In the rows, zero is written as 128.
Each run below is a few steps of one of 8 hidden systems, one row a step.
seq 1, Z166, 8 rows:
[[129 127 135 134 131  71 122 149  75 114 131 102 166 161 189 158 160 153
  133 115 136 116 122  82 186 171]
 [173 139  93 133 165 106 108 122 157 118  96  99  77 108 161 135 193 136
  104 117 165 130 149 114 156 179]
 [195  99 113  88 152 102 102 106 138 129  87 149  76 105 149 126 139  65
  123 142  90 136 146 105 116  91]
 [117  77 129  95 116 145 108 121 121  87  64 164 145 166 145 166 122 125
  120 121  80  70 129 104  95 109]
 [129 141 109 131 116 127 142 121  96  91  99 122 161 146 136  93 160 163
  113 146 115  34  63 108 155 138]
 [150 131  92 190 137 158 128  91 158 124 112 110  66 141  91  88 180 135
  141 130 116 115  87 143 154 134]
 [139 120 117 137 110 161 127 104 149 148 131 173  50  97  85 103  91  93
  122 161 109 104 125 147  70 106]
 [ 81 106 149 148  89 144 109 119  80 119 132 169 148 159  93 133  48 124
  153 141  86 111 109 134 115 115]]
seq 2, Z544 (8 x 26):
[[156 136 132 143 128 130 170 140 175 180 186 101  70  85 119 108 160 114
  109 141 166 164 127 123  94 133]
 [145  94 157 114 120  99 141 146 116 179 166 144  91 140 172 176 138  81
  144 119 111 178 177  95 107 107]
 [123 140 132  85 128  93 114 149  74 118 115 156 149 152 200 177 129 135
  118 120 134  75 180 101 140 153]
 [161 175  90 119 161  94 102 116 101  90  88 102 146 114 154  98 162 149
  125 132 145  98 123 130 200 162]
 [169 124  92 132 170 146  95  95 196 105  75 107  84 103  99 108 159 117
  121 118 135 162 141 155 134 127]
 [145  70 133  94 127 160 135 110 170 121  89 147 119 140 114 131 137  87
  131 126  72 132 117 121  79  58]
 [ 90  99 144 131  94 165 168 137 116 119 121 140 160 196 141 146 165 157
  131 115  94  59  99 108 115 108]
 [116 178 111 174 103 145 162 122  95 150 166 134  95 142 121  89 158 157
  133 148 139  56  98 141 154 153]]
seq 3, Z622, 8 rows:
[[158 126  94 164 156 121  63  96 139 118  92 135  51 123 123 147 131 111
  139 116 131 158 166 142 162 171]
 [156 134 106  74 149 113  86 109 131  77  69 138 161  76 106  93  77 113
  109 153 121 114 116 139 122 112]
 [109  65 145 142 127 132 114 120 146  86  87  95 189 172 112 147 132 145
  142 102  92 167  85 106 143 113]
 [115 130 125 125 111 172 187 139 174 120 133 102 149 127 110  98 176 169
   91 132 150  71  77 123  91 122]
 [140  99 152 165  95 128 176 130 122 189 189 135  76 145 125 122 150  92
  151 141  96 144 102 104 105  93]
 [103 135 125 137 105 154 114 131 121 148 141 185  56 127 133 171  97 128
  109 132 147  79 181 138  78 170]
 [136 153 123 139 118  73  91 124  37 122 133 153 136 120 143 116  69 114
  147 157 115 107 117 112 174 157]
 [129 136  97 175 155 126  71 107 145  85  86  97 115 128 104 134 129 157
  132 105 152 161 130 148 176 190]]
seq 4, Z724 (8 x 26):
[[ 96 125 123 214 122 144 111 114 120 127 135 112 103 184 110 150 147 163
  165  98 128 149 122 142 180 173]
 [167 142 100 128 131 121 106 110 137 138 124 152  48  62 105  96  99  94
   99 170 139 102 122 131  94 147]
 [100  93 153 138 124 118  88 124 110 108 118 129 177 149  98 148  54 119
  162 117  97 196 127 130 140 114]
 [ 97 153 114 104 120 156 129 141 146  94 105 138 146 105 123 131 113 176
   73 134 172  49 133 136  88 171]
 [149 118 134 156 133  93 145 128 129 121 142  66 175 120 108  83 144 135
  141 138 126 174  49 102 169 119]
 [110 106 136 162 119 169 145 137 190 156 155 125  66 125 108 166 140 141
  105 108 165 150 159 136  72 160]
 [149 105 154 101 105  75 142 148  84 152 161 140 138  98 147 116  83  86
  120 168 109 126  95  78 101 107]
 [ 79 117 140 158 120 126 107 145 104 112 128 124 147 185 156 199 128 173
  134  88 146 129 162 116 153 187]]
seq 5, Z81, 8 rows:
[[ 88 158 138 126 108 169 196 144 122 140 159 121 177 170 127 106 174 172
  136 120 127  80 113 147 137  97]
 [129 180 125 151 120 152 177 125 117 192 192 136  82 139 126 100 169 122
  157 133 134 127 155 164 144 102]
 [130 147 131 129 126 138 108 118 111 172 157 180  61 125 127 152  88  87
  156 128 118 156 206 163 117 116]
 [115 149 126  87 136 115  71 125  83 106  99 172 154 126 141 157  56 119
  140 125 119 126 195 152 144 130]
 [122 167 113  88 162 120  98 126 124  75  84 103 215 122 127 112 116 160
  133 113 147 142 148 159 180 129]
 [137 145 126 102 153 145 154 128 191 119 128  75 177  93  93  87 146 141
  120 122 156 183 116 155 125  95]
 [112  95 167 106 111 154 184 148 176 161 171 114 148 124 108 135 128 116
  123 121 128 180 123 125  68  74]
 [ 92 123 165 102  98 142 181 162 105 166 173 154 145 168 168 168 140 132
  129 117 121  99 162 117  92 105]]
seq 6, Z614 (8 x 26):
[[120 160 130 155 106 160 155 115 110 184 182 165  73 132  95  97 115 106
  162 147 108 124 139 168 122  93]
 [ 69 147 145 162 107 160 122 127  96 153 164 164 121 180 113 163  94 143
  170 106 120 142 181 170 141 133]
 [ 92 191 136 119 114 111 119 137  54 134 162 156 171 124 129 115  64 141
  151 142 141 110 155 159 160 139]
 [108 161 136 149 145 103 109 129 103 115 144  93 193 130 105 113  95 152
  165 114 142 197 131 152 198 142]
 [112 149 147  89 137 126 142 148 153 119 146  99 208  85  97 105  83 144
  115 129 166 181 130 151 114 109]
 [127 103 170 102 121 105 175 155 135 148 165  85 200 134 139 125 140 123
  137 121 121 192 104 100 125  79]
 [109 135 148  92 128 129 189 169 149 139 156  93 179 139 171 149 187 165
   97 107 169 116 140 109 111 128]
 [173 152 129 101 146  82 163 153 123 168 166 104 106 110 191 129 194 112
  118 133 157 140 155 100 146 132]]
seq 7, Z64 (8 x 26):
[[114 129 167  83 106 107 178 175 114 167 188 132 159 110 162 150 111 124
  103 137 157 128 150 102  79 121]
 [118 145 133 131 129  96 145 161 103 141 153 107 132 156 193 176 180 161
  119 106 168 116 162  99 159 180]
 [182 179  95  86 168  97 118 129 132 128 112 115 107  82 167 110 171 121
  106 134 167 120 169 134 155 145]
 [171 108 124  86 162 113 104 115 148 132  97 129 113 136 158 152 157  84
  152 106 100 189 186 126 143  84]
 [122 101 126  61 130 157 117 126 143  92  67 166 149 145 146 164 123 123
  109 116 105  79 163 127  82  95]
 [137 110 126 112 115 132 161 125 103 113 104 131 157 174 154 112 187 134
  134 133  79  56  81  99 145  90]
 [141 138  97 164 122 177 152 101 155 143 122 138  50 148 113 105 193 135
  126 131 119  69 115 143 122 124]
 [143 144 129 132 110 135 139 112  98 182 166 178  62 120 115 101 104  81
  157 160  95 117 142 146 115  88]]
seq 8, Z622, 8 rows:
[[ 97 140 161 144 111 104 159 171 114 169 201 109 138 133 157 170 123 151
  124 114 180 163 157 110 122 170]
 [148 172 130 116 141  82 142 159 110 164 179 113 105  90 171 142 139 128
  109 136 190 147 172 115 140 175]
 [171 134 122  99 163  72  95 139 122 137 126 115 107  97 176 158 132  98
  127 119 152 189 190 111 154 151]
 [158 126 114  58 168  94  98 137 141  90  73 114 163 107 175 156 141 123
  103 114 143 141 173 112 136 134]
 [161 107 125  76 154 103 137 132 138  95  83  95 182 148 172 130 192 128
  124 109 106 129 118  96 155  93]
 [152 109 117  98 142 158 167 122 173 122  95 114 123 159 155 130 225 132
  119 108 109  96 131 115 117  87]
 [149 118 126  99 119 155 165 115 127 153 124 165  95 158 152 120 179  96
  141 136  79  73 137 125 106  62]
 [112 132 119 131 111 164 120 107  96 136 111 190  88 185 142 149 140 118
  159 121  82  64 169 147 131 108]]
seq 9, Z893 (8 x 26):
[[141 148 102 187 150 113  83  97 123 104 109  98 118 120  85  95 118 140
  157 127 129 171 102 151 194 158]
 [136 125 121 112 139 168 133 117 205 129 124 119 108  75  74 103 107 119
  103 135 151 165 132 161  73 107]
 [ 97  85 176 107  98 139 175 152 132 141 157 121 193 152 120 137 112 124
  137 124 100 151 102 109  89  72]
 [ 72 160 145 159 100 131 151 157  85 141 176 126 149 163 146 156 126 183
  127 116 164  90 142 127 144 180]
 [171 164 115 165 134  81 132 127 100 162 172 107  71  92 137  94 145 111
  135 155 153 147 111 116 169 164]
 [162 112 128 106 159 120 103 125 176 147 120 128  83 104 136 162 130  89
  128 109 139 211 199 137 111 121]
 [133 119 143  34 135 109 137 152 128 105 102 131 208 112 164 141 117 123
  102 129 128 115 146 107 102  92]
 [104 124 126 151 131 116 121 133 105  85 101  92 190 180 146 143 165 181
  139 100 126 111  98 110 189 160]]
seq 10, Z64:
[[165 111 134 174 123 118 162 125 143 186 177 110  53 136 130 117 179  95
  149 134 115 169 109 108 133 116]
 [118 132 129 125 113 136 106 135 122 156 146 184  57 106 132 166  73 107
  110 135 148 114 195 139  78 160]
 [125 139 139 117 122  72  98 136  37 118 125 147 168 153 167 143  92 121
  157 135 105 118 137 103 182 140]
 [124 150  89 147 158 142  83 103 146  71  64 109 138 139 113 126 151 170
  126 104 143 115 132 158 178 168]
 [168 125 120 101 146 132 132 105 160 116 110 108 148  89  85  63 123  96
  134 151 103 165  89 144 126  62]
 [ 91  62 159 146 103 173 146 132 172 138 134 134 122 169 103 171 121 127
  133 103 103 162 126 122  72 104]
 [ 99 138 145 116  88 127 168 157  97 135 160 145 149 120 137 124 104 151
   93 157 143  44  91 101  85 147]
 [137 148 124 195 124  96 146 134  97 157 171  98  93 154 149 124 181 147
  151 125 145 131 108 108 186 175]]
seq 11, Z544:
[[110 171 123 181 127 143 129 114 122 142 168 110 130 116  64  77  98 142
  160 137 140 168 103 175 165 133]
 [100 127 149 134 117 153 121 130 152 154 163 144 116 106  80 139  55 112
  139 125 143 196 166 166  89 117]
 [ 97 120 172  89 107 106 143 158  94 135 163 135 209 126 129 144  61 125
  135 132 124 158 134 118 109 100]
 [ 91 164 145 118 125 109 151 168 117 121 162  89 202 120 142 138 121 183
  106 116 192 133 134 125 141 170]
 [163 168 126 114 151  97 151 147 151 155 168  84 124  61 131  93 140 127
  103 144 189 174 131 128 134 146]
 [159 100 145  96 151 104 133 147 169 157 143 106 113 113 159 169 151  94
  125 108 145 214 180 111 110 115]
 [146 110 139  51 134 103 144 155 123 124 109 141 153 130 198 169 154 115
  100 121 130  97 170  90  98 110]
 [152 147 107 109 151 103 145 136 113 110 102  96 153 150 185 123 214 153
  121 116 136  86 120 103 180 139]]
seq 12, Z81:
[[148 121 157 114 133  83 174 168 141 161 182  76 151  99 159 129 155 125
  108 133 166 182 113  87 118 133]
 [137  91 149 119 129 112 156 158 158 163 151 114  95 137 179 189 174 122
  105 106 152 155 165  85  92 147]
 [168 113 132  81 131  80 138 148 101 144 126 142 103 123 204 162 161  98
  103 139 126  91 151  72 112 134]
 [170 106 107 112 157 104 102 114 127 106  72 122 101 159 184 158 197 114
  130 110 105 113 149  96 164 134]
 [184 113  90  94 152 130 107 100 159  94  60 129  91 107 135 104 169 105
  104 143 108  84 112 112 117 110]
 [152  71 120 132 126 147 116  94 148  99  74 128 125 154 102 109 149 102
  142 130  59 122  75 111 124  77]
 [106 106 118 143 103 185 144 106 143 103  93 152 119 159  94 109 142 147
  120 137  91  46  80 132  95 107]
 [115 145 123 174  98 152 151 108  89 140 147 143 117 163  96  78 137 135
  165 150  86  77  70 139 158 105]]
seq 13, Z614 (8 x 26):
[[107  96 150 120 102 157 193 158 166 149 153 122 123 145 148 156 175 148
   88 118 145  91 115  96  61 126]
 [154 134 130 142 114  96 160 147  97 173 172 135  65 139 186 147 183 116
  121 139 137  89 138  85 129 156]
 [138 143 104 143 147 115  85 127 128 124 112 139  66 131 164 179 144 135
  116 106 161 125 198 130 145 198]
 [171 131 105  90 150  95  59 107 106 100  80 162 102  89 138 134  75  88
  122 147 115 129 163 128 131 133]
 [134  85 115 123 141 133  74  98 136  64  45 127 163 149 104 128 111 126
  143 118  81 133 101 124 148 111]
 [132 123 112 123 119 165 146 109 154  94  97 124 152 114  82  66 133 141
  109 154 106  70  53 131 107  98]
 [127 107 133 189 104 163 173 115 159 161 163 111  82 149  86  98 170 125
  143 133 107 137  70 128 116 106]
 [ 89 132 145 157  93 172 163 140 140 177 181 162  67 141 116 157 120 139
  117 128 149 100 156 140  72 146]]
seq 14, Z724 (8 x 26):
[[126 165 103  95 150 115  64 112  98  76  75 148 167 105 123 121  68 139
  125 133 139 112 159 158 160 150]
 [128 146 107 108 160 143 107 114 167  73  78  85 193 106  93  94 130 162
  119 117 149 153 116 161 152 126]
 [127 125 134 112 136 170 173 132 206 130 136  87 154 101  84  94 152 143
  107 125 150 160 102 148  88  90]
 [103 118 170 128  95 147 201 156 142 178 198 118 148 132 115 121 129 125
  129 133 130 150 108 120  82  86]
 [ 99 150 156 149  94 112 172 163  79 181 208 138 117 148 162 150 129 141
  134 133 152 108 143 109 127 153]
 [149 161 122 150 135  66 107 140  70 153 162 129  88 121 176 144 130 120
  139 133 154 137 158 111 180 185]
 [163 131 109 112 164  89  64 118 128 115  94 130  97 108 155 160 115 104
  129 116 143 180 192 129 155 159]
 [152 111 118  52 161 118  90 122 158  82  60 130 167 108 140 145 117 111
  108 119 120 146 163 126 115 103]]
seq 15, Z166 (8 x 26):
[[113 153 121 164 115 157 174 134 130 167 165 130  81 171 149 142 206 152
  135 113 142  88 151 136 138 144]
 [147 179 113 137 129 125 124 117  90 175 163 173  50 124 147 121 130 100
  151 144 127 107 185 155 149 132]
 [113 152 115 113 141 139  69 107  98 112  98 181 118 143 125 156  73 115
  157 115 113 134 206 174 150 131]
 [115 172 114  74 148 130  99 124 111  77  85 131 208 107 117 103  86 152
  125 132 138 111 144 161 152 119]
 [131 136 121 113 152 149 142 117 170  96 101  77 199 131  94  87 159 149
  143 112 124 168 101 154 160  84]
 [131 123 138 103 124 174 195 137 199 154 153 107 133 119 111 105 176 130
  111 124 135 139 117 141  76  75]
 [109 120 162 132  95 146 191 144 109 187 192 148 115 168 143 138 153 114
  154 128 101 121 134 122 107  80]
 [ 84 165 137 157 105 142 145 144  86 160 176 158 105 168 153 166 130 159
  139 112 150  90 182 144 138 166]]
seq 16, Z893:
[[137 111 119 195 121 132 111 114 145 165 154 142  17 127 111 150 126 106
  136 127 134 156 145 130 113 169]
 [154 109 139  77 121 106 119 135 121 150 135 170  94  85 142 139  76  71
  111 158 121 129 158 107  69 108]
 [106  96 148 112 124  89  82 138  79  93 101 142 187 157 152 178  75 128
  144 116 110 146 146 100 151 142]
 [121 156 102 141 134 110  90 127 117  76  95 109 154 100 118 111 104 174
   98 138 169  87  98 125 153 199]
 [161  85 117 175 138 126 118 108 178 115 114  83  99 105  80  98 138 119
  121 134 123 178  60 108 127 139]
 [106  79 148 117 107 173 157 141 195 139 133 138 105 125 109 162 122 131
   91 120 139 128 136 120  36 121]
 [110  96 163 128  85 102 165 158  74 148 165 142 149 157 161 147 118 125
  124 142 105  84  90  71 108 125]
 [119 141 117 184 121 101  95 130  80 135 141 142  72 151 154 168 122 143
  133 121 149 107 152 116 163 210]]

Which system made each run below?
seq 17, 2 rows:
[[136 189 119  75 132 119 165 153 122 136 149 123 148  86 159 107 146 151
   86 148 182  67 149 131 117 140]
 [173 121 128 145 158  89 119 124 134 154 142  95  98 135 153 137 174  98
  164 109 125 217 155 117 180 122]]
 -> Z614
seq 18 (2 x 26):
[[131 180 111 103 124 117 129 137  77 138 133 166 101 133 183 140 147 139
  116 139 145  44 177 130 143 159]
 [167 154 100 143 155  94  83  99  80 126 107 135  98 142 149 118 147 103
  170 128 103 142 152 138 209 131]]
 -> Z622
seq 19, 2 rows:
[[162 174  97  71 162 138 133 126 157 127 104 132 104  99 162 123 179 130
  102 123 163  98 193 150 125 127]
 [181 119 114  96 159 119 108 101 135 137  99 143  90 138 151 130 163  74
  160 120  87 161 175 132 152  77]]
 -> Z614
seq 20:
[[167  92 126  80 130 125 129 125 172 118 100 135 112  73 113 107 106  89
   88 160 118 121 105 104  62  97]
 [108  46 156 131 101 120 120 136 117 110 106 142 144 176 146 185 115 120
  126 117  85 118 103  74  96 130]]
 -> Z622
seq 21 (2 x 26):
[[112  87 159 112 121  94 135 159 105 125 131 112 170 172 191 197 150 139
  125  99 126 142 146  78 133 144]
 [165 120 109 109 141 102 136 138 131 121 101 118  94 135 193 151 204 135
   93 124 141  72 134  82 130 160]]
 -> Z724
seq 22 (2 x 26):
[[170 158 107 124 151 152 158 109 175 159 142 110  86  99 103  76 179 104
  142 135 128 161 135 164 136  82]
 [121 106 147 104 125 164 147 124 153 161 136 157 103 166 135 165 147  99
  155 102  94 162 192 146 100  67]]
 -> Z544
seq 23:
[[141 136 126  97 105 123 131 127 103 141 137 175 101  84 118  94  73  98
  104 179 118  67 111 121  78 112]
 [107  87 135 201 118 127 106 113 118 119 121 113 118 195 117 158 146 140
  170 101  94 159 101 113 173 149]]
 -> Z614
seq 24:
[[143 102 140 116 150  80 110 156 155 111 121  79 152  98 153 163 127 139
   92 113 179 185 133  88 124 178]
 [170  87 135  77 144  80 123 148 154 111 102 101 145  85 162 145 134 108
   77 135 147 143 115  70  93 137]]
 -> Z614
seq 25 (2 x 26):
[[166 129 110 132 160  81 103 131 151  98 108  71 140  76 127 107 133 135
   97 137 170 166  94 101 151 174]
 [145  63 141 140 134 112 130 139 191 117 119  81 123 103 112 144 134 124
   94 122 141 183  82  83  91 142]]
 -> Z81
seq 26 (2 x 26):
[[188  96 113  97 161 114 139 124 183 117  88  89 117 116 152 121 206 108
  109 122 119 146 112  94 125 104]
 [156  77 128  74 130 143 147 126 165 124  90 143 110 139 154 149 170  97
  106 125  95 100 133  99  75  79]]
 -> Z622
seq 27 (2 x 26):
[[105 112 146  92 100 148 127 138 129 128 130 175 139 101 102 134  47 113
  106 150 123 103 136 132  55 110]
 [ 82 141 147 140 108 112 138 149  80  98 139 110 218 155 128 124 104 180
  132 126 134  99  85 113 162 152]]
 -> Z724
seq 28, 2 rows:
[[155 102 122 134 136 165 152 114 189 162 131 132  50 141 131 143 193 103
  129 114 116 146 157 131  94 101]
 [132 129 134  69 111 134 133 131  97 142 124 194 110 121 150 136  96  92
  120 155  98  69 163 126  81  89]]
 -> Z622
seq 29 (2 x 26):
[[146 140  93 114 136 132 110 107 103  96  71 151 105 159 164 131 181 139
  123 129 105  35 138 120 157 140]
 [163 148  82 128 144 147 101  84 122  97  66 148  90 134 120  88 164 123
  138 140  93  64 117 147 161 117]]
 -> Z166
seq 30 (2 x 26):
[[145 148  98 133 144  89  98 129 103  85  89 107 135 124 163 130 154 162
  102 130 158  76 114 102 173 198]
 [182  94  96 153 154 122 101  97 180 103  77  95  75 111 113 109 176 116
  115 128 119 147  92 110 139 141]]
 -> Z893
seq 31, 2 rows:
[[115 137 132 202 114 118 102 122 110 162 175 135  57 125 103 142  86 122
  149 131 147 171 142 139 139 181]
 [136 136 127 117 129  89  74 132 100 121 127 156 111  73 120 139  36 106
  109 151 151 141 151 126 110 169]]
 -> Z724
seq 32, 2 rows:
[[166 139  90 112 159 124 121 119 171  87  78  86 133  90 126  94 175 151
   89 133 157 104  96 121 138 149]
 [172  66 137 115 134 120 140 116 168 132 106 109 118 124 118 114 154  81
  134 131  80 173  88  96 108  68]]
 -> Z622
seq 33 (2 x 26):
[[166 145 124 101 163  93 128 147 151 147 140  97 110 108 177 157 178 119
  119 108 169 183 189 118 148 148]
 [183 124 116  52 163  99 120 131 142 127  95 130 118 103 184 145 164  94
  108 125 128 131 181 108 118 106]]
 -> Z544
seq 34, 2 rows:
[[ 97 123 163 155  82 131 192 156  96 171 196 131 135 165 144 133 147 144
  132 135 123  92  96  99 109 124]
 [120 164 123 168 115 124 144 137  90 175 177 148  61 157 164 150 164 138
  143 124 146  97 165 127 155 170]]
 -> Z81
seq 35:
[[140 127 141 136  99 143 195 127 127 171 176 125 114 130 113  79 161 111
  136 155 100 101  73 118 108  71]
 [ 90 135 149 185  93 148 148 134  91 181 191 156  85 178 125 154 120 133
  168 119 116 130 150 140 134 135]]
 -> Z724
